128 stands for zero in the data rows.
Some points, each followed by its number:
[105 127  95 117 134  85  68 103 138 128 144 109 158 159 196] 0
[159 130 126 131 118 123 170 124 119 136 126 135 135 123 112] 1
[177 119 136 144 136 125 135 105 121  82 152 115 156 118 137] 2
[146 132 141 130 132 148 164 147 116 116 122 150 150 148 157] 3
[195 110 159 132 128 120 162 123 121  67 179 138 167 152 142] 4
[157 107 160 141 143 124  48 136 167  64 186 128 178 187 158] 5
[127 113  94 105 109 101 104 150 116 106 126 120 146 154 154] 6
[162 120 135 125 121 101 109 115 145  78 169 122 146 155 147] 7
[115 137 133 122 132 142 167 139 114 124 126 142 144 157 158] 8
[106 146 131 126 118 135 162 129 132 194 107 148  76 105  82] 9
[148 127 128 131 134 124 154 124 118 122 132 136 149 149 161] 10
[110 115  97 119 129  79  56 100 149 107 163  96 141 203 178] 11
[119 148 120 139 158 127 141  97 127 167 105 151 152 122 154] 12
[151 124 167 152 173 162 142 131 108  92 141  97  96  75 103] 13
[150 127  89 120 124  79  95 108 119 100 157 105 118 119 108] 14
[144 127 128 124 130 132 150 142  98 115 137 114  81  88  91] 15
[129 131 151 118 126 155 163 161  98  87 134 145 119 124 102] 16
[115 122 151 135 146 155 127 123 139 141 107 143 154 124 135] 17
[118 156 105 138 166 119 120 102 123 184 106 147 143  92 111] 18
[113 125 135 127 135 117 127 128 135 131 154  90  72 110  62] 19
[144 128 128 120 115 129 149 151 108  98 144 128 118 114  85] 20
[154 119  92 116 133  73 115 109 104  95 163  93 125 127 112] 21
[128 112 128 129 101 167 116 155 109 113  80 134 153 139 182] 22
[112 126 138 114 113 153 110 166 120  94 116 140 151 159 186] 23
[128 110 129 132 129 147 125 135 120  87 101 119 163 112 164] 24
[120 111 131 123 119 147 114 147 111 108 109 123 137 146 199] 25
[ 84 146 123 139 166 133  96 110 149 181 107 143 154 127 183] 26
[123 121  83 110 100  69  83 120 162 125 166  91 139 161 143] 27
[156 113 143 126 128 113 116 132 139  86 168 136 153 136 116] 28
[144 135 156 147 147 167 113 134 131 120 134 102 107 119 154] 29
[143 109 129 131 132 158 138 147  98  71  85 137 161 111 195] 30
[114 104 112 112  92 124 148 142  89 131 105 134 111 106  83] 31
[134 125 144 113 112 154 204 152  98  94 127 142 139 164 150] 32
[122 114 156 144 140 161 123 130 126 111 123 108 125 122 162] 33
[126 120 125 123 108 144 111 149 117 113 103 125 130 154 183] 34
[124 107 132 125 109 163 124 144 124 101  73 131 167 106 145] 35
[113  99 115 112  87 117 156 138  82 126 111 132 106 105 101] 36
[146 120  85 120  73  59 119 114 159 134 160  89 110 115  48] 37
[146 118 106 122 126 105 116 118 111  98 133 108 138 118 120] 38
[119 106 113 114  90 117 155 143  87 124 110 138 105 105  94] 39
[112 122 185 147 117 199 138 152 122  96 117 143 149 140 185] 40
[112 156 107 133 145 121 171  84 130 209  96 146 148 133 133] 41
[153 131 137 134 134 155 169 143 116 124 102 147 152 130 131] 42
[119 128 107 110 114  90 109 128 144 145 143 130 117 189 128] 43
[158 134 144 138 162 150 144 151 107 118 121 153 132 103 105] 44
[ 98 129 119 110 127 101  99 131 147 153 138 149 118 221 161] 45
[116 113 123 116 115 147 129 147 113  99  88 139 151 131 169] 46
[108 131 137 122 144 120  86 123 150 120 155  98  90 185 152] 47
[146 120 112 115 127  98 146 119 102  95 153 110 127 139 128] 48
[110 151 147 144 164 174 147 138 146 164  92 146 107 104 162] 49
[142 125 150 134 133 149 197 121 117 147 108 147 141 145 137] 50
[138 130 137 128 128 120 146 122 105 134 155 104  58  83  64] 51
[117 107 138 130 122 161 134 142 117  97  86 137 162 111 151] 52
[103 147 154 147 161 178 139 128 151 177  85 147 110 102 142] 53
[103 152 101 142 156 116 104 104 142 193 110 143 140  91  96] 54
[179 118 154 139 120 129 139 131 124  98 159 138 141 101  83] 55
[135 104 133 138 106 150 134 157 105  88  94 135 134  92 130] 56
[133 125 148 119 132 158 151 167  98  84 132 138 129 126 103] 57
[134 119 141 134 137 163 138 141 112  94  98 128 137 100 141] 58
[111 142 112 140 136 130 110 118 132 168 104 144 142 106 126] 59
[ 86 134 144 146 155 149 128 113 150 179  99 138 129 116 166] 60
Which two points above are nearest to each new point by angle? Their numbers follow each, nearest first.
[167 123  83 118 101  69 123 125 135 119 163  92 118 115  58] 37 14
[100 158 105 145 155 119 104 102 145 196 111 148 137  91  92] 54 18
[160 129  91 112  80  69 182  98 137 142 154  97 118 155  97] 37 48
[115 132 138 118 141 120 137 113 132 124 146 100  87 128 114] 19 51
[102 133 124 101 129 102 114 129 126 146 139 157 125 184 176] 45 43
[164 100 159 132 133 118 104 125 149  61 182 126 178 135 127] 28 7
[106 132 152 116 122 159 115 158 130  95 129 142 130 177 145] 23 40
[ 92 126 153 144 139 167 143 134 150 163  93 140 117 101 119] 53 49
[136 112 123 130 103 147 116 139 135 108  95 118 161 112 141] 35 24
[ 91 132 154 114 115 160  96 154 147 103 125 140 133 201 163] 23 45
[152 139 159 147 143 166 108 134 125 111 136 103 106 119 156] 29 33
[105 145 119  98 120 107 109 133 137 160 125 152 126 182 156] 45 43
[ 94 146 135 132 116 132 163 129 136 222 116 149  52  93  44] 9 51
[128 153 111 100 131 106 108 146 124 137 137 162 128 179 174] 45 43
[164 109 162 132 136 122 109 123 148  65 182 135 171 133 125] 28 7
[183 114 159 140 122 126 109 131 134  79 180 134 141  91  64] 55 28
[123 137 137 139 142 146 141 131 142 163 111 128 106  99  94] 9 53
[171 108 170 146 118 129 115 119 131  93 180 136 138  85  48] 55 28
[142 144 159 145 144 169 119 126 125 121 130 110  98 118 156] 29 33
[158 119 104 122  93  81 129 124 150 115 163 100 126 126  71] 37 14
[133 116  90 113  85  76 112 128 143 124 144 103 125 133  95] 37 27
[182 104 159 141 117 119 124 126 124  78 189 131 137  90  78] 55 28
[114 142 116 113 127 111 133 143 130 161 131 152  97 146 109] 9 43
[123 124 148 136 142 152 123 129 135 142 112 146 152 132 145] 17 60
[159 121 102 125  92  81 116 130 149 116 166 101 117 105  50] 37 14
[ 86 140 120 127 145 126 104 116 138 164 115 138 152 135 160] 26 60
[143 130 148 127 122 149 202 131 111 131 112 146 136 149 138] 50 32
[121 134 142 116 130 152 125 161 119  98 129 149 141 148 163] 23 40
[ 92 143 123 128 153 130  96 118 136 159 116 142 158 132 162] 26 60
[142 143 132 122 120 116 161 127 109 136 155 106  43  84  57] 51 15
[ 94 149 114 134 143 115 181  74 130 215 105 143 147 138 142] 41 12
[156 127  99 112  95  93 154 133 124 116 147 106 120 132  83] 37 20
[117 118 156 121 119 158 204 143 103 101 133 138 138 167 142] 32 8
[155 128 163 149 167 162 137 133 111  94 136  99  99  73 103] 13 15
[ 76 140 123 138 156 130 100 104 152 189 105 138 150 129 176] 26 60
